Each path below is one point turned by a fixed rotation once a step. After each direction that follows a path, write how fast that rotation turns it, in deg/step (0 if it stays still).
Each turn is a multiple of 5 degrees from 10 to 175, or 0.
Each row of a path follows its step; steps can be skipped.
Rotation 1:
step 0: [-12 -11  17  18  12  13 -31  17 -14 -13 -18 -18 -10  -6  -6   8 -12  10
  15  -7   6  17   3 -23  25  -2  -8 -14  -5  -1 -16   5   4  -5 -15   7
  17 -15  25]
step 1: [ -2   2  11  -7   9  -2 -17 -26 -33   0 -30  14   0  -1  -2 -14   9  -8
  21   1   3 -30  12 -26  -5  15 -10  -5  -4  -5  13  -1 -22   7  -7  -9
   5  -3  21]
step 2: [ 12   2  14  21 -12   1 -12  -2  21 -14 -18   4 -11  -8 -14  22   4  -4
   3  -2  12 -28  14 -12   0  10  -3 -10   0 -44 -10  25  17  -1 -10  -7
  -6   2  14]
step 3: [ -1  14  10  13   8  -3 -20  -1  17 -22  -9 -17   2  18   7  19  -7   0
  12  -7  -2 -13  12 -27 -19  -7 -13 -23 -13   5   5  -7 -28  -4  -7 -33
   2   9 -17]
step 4: [ 16   5  20   3 -21  -3 -18  31   3  -9  -6  17   1  -1  -1 -20   1  10
  12 -11  34  -3   5  -5  -2  12 -30 -25 -14  16   2  16  11   4   3 -17
  10   5   6]
step 5: [-20  -2  26   9 -16  26   6   9  -4 -16 -16 -17 -23   5 -10  -3  13   8
  -2  16  16  -3  17 -34  11 -16  -8  -6  -5  12   1  -9 -10  -4   0  -4
  -8  13  27]
step 6: [ 13 -29  19  -4  13 -17 -12 -16 -11 -15   3   9  -6   6  -1   3  23 -12
   6  14  19 -13  -9 -15  16   6 -34 -10 -22 -13  10   5 -12   9   7  -4
 -25   5   6]
step 7: [-15  -6  12   8   8  16   0  17  14 -12   0   4 -22   3  15  26  -2 -16
  18  -5   6 -16   9  -6  26  13  -2 -12 -30 -19 -23   3   2 -13  -1 -18
   7 -21  14]
step 8: [-15  15   2  -6   8 -24 -17  13 -29 -18 -18  -4  -6  -5   6   8  -4 -10
   4   0   6 -21 -18 -32   1  -7 -15 -28  -6  -4  18 -10  -5  -6  -8  -8
  26 -10  -3]
step 9: [-14   5  20  -9  -9  16 -21  -5  12  -8 -14  14  15 -16 -17  -7 -17   2
   9  11  22 -23  14 -11  18   6 -27   0  13 -12  10  24  11  -8   2 -19
  12 -13  11]
step 10: [ -6   2  13  13 -20 -13  -3  -3   2  -6 -25  -7  15  17 -12  34   1 -13
   9  -1  12  -3  14 -47  -2  -8 -10   7   4  -1 -11  -8  -7  16  -1 -14
 -12   1  13]
Speeds:
[ -4  -2   1  -2   0  -2  -3   8  -3  -3  -7   1   4   0  -2   3   2   0
  -5  -6   3  10   0   4  -3   7   4   3 -10   0  -4   3  -8  -6  -2  -3
  -1  -4  -8]
95
[12 -3 -1  4 -2 -9 -6  9 -3  6  0  0 -3  0 -7  9  2 -1  2  4  3  4 -6 -3
  5  1  2  1  2  1  5  4  5  2 -5  4  2  3 -2]
175
[ -1  -2  10   5  -2   7  -1  -1 -10   2  -5   7   6  -4  -6  -3   3  -2
  -4   6  -7  -1   0  -5  -1  -1  -4  10   2   4  -2   3   2  -3   3   4
  -1   4   2]
85
[-1  2  8 -1  3 11 -3  3  4 -2  5  2  4 -2  4 -4 -3  0  0 -3  7  2 -5  1
  1 -1  3  2 -2 -8  1  8  9  6 -8  5 -4 -1 -1]
155
[  0  -2  -4  -2   9   0 -11  -9  -2  -6   6  -5  -1  -3   1  -2  -2  10
  -2   5  -1   6  -2  -7  -2  -3  -5   3  -3  -1   4   1  -1  -6   0   0
   2   3  -6]
135
[ -4  -5  -5  -1 -10   1  -6  -4   1   2  -2   2   2   1  -2  -3   3   7
   1  -4   5   2   4  -6   7   2   3   3   2   1   6  -1  -6   5   1  10
  -8  -8   4]
80
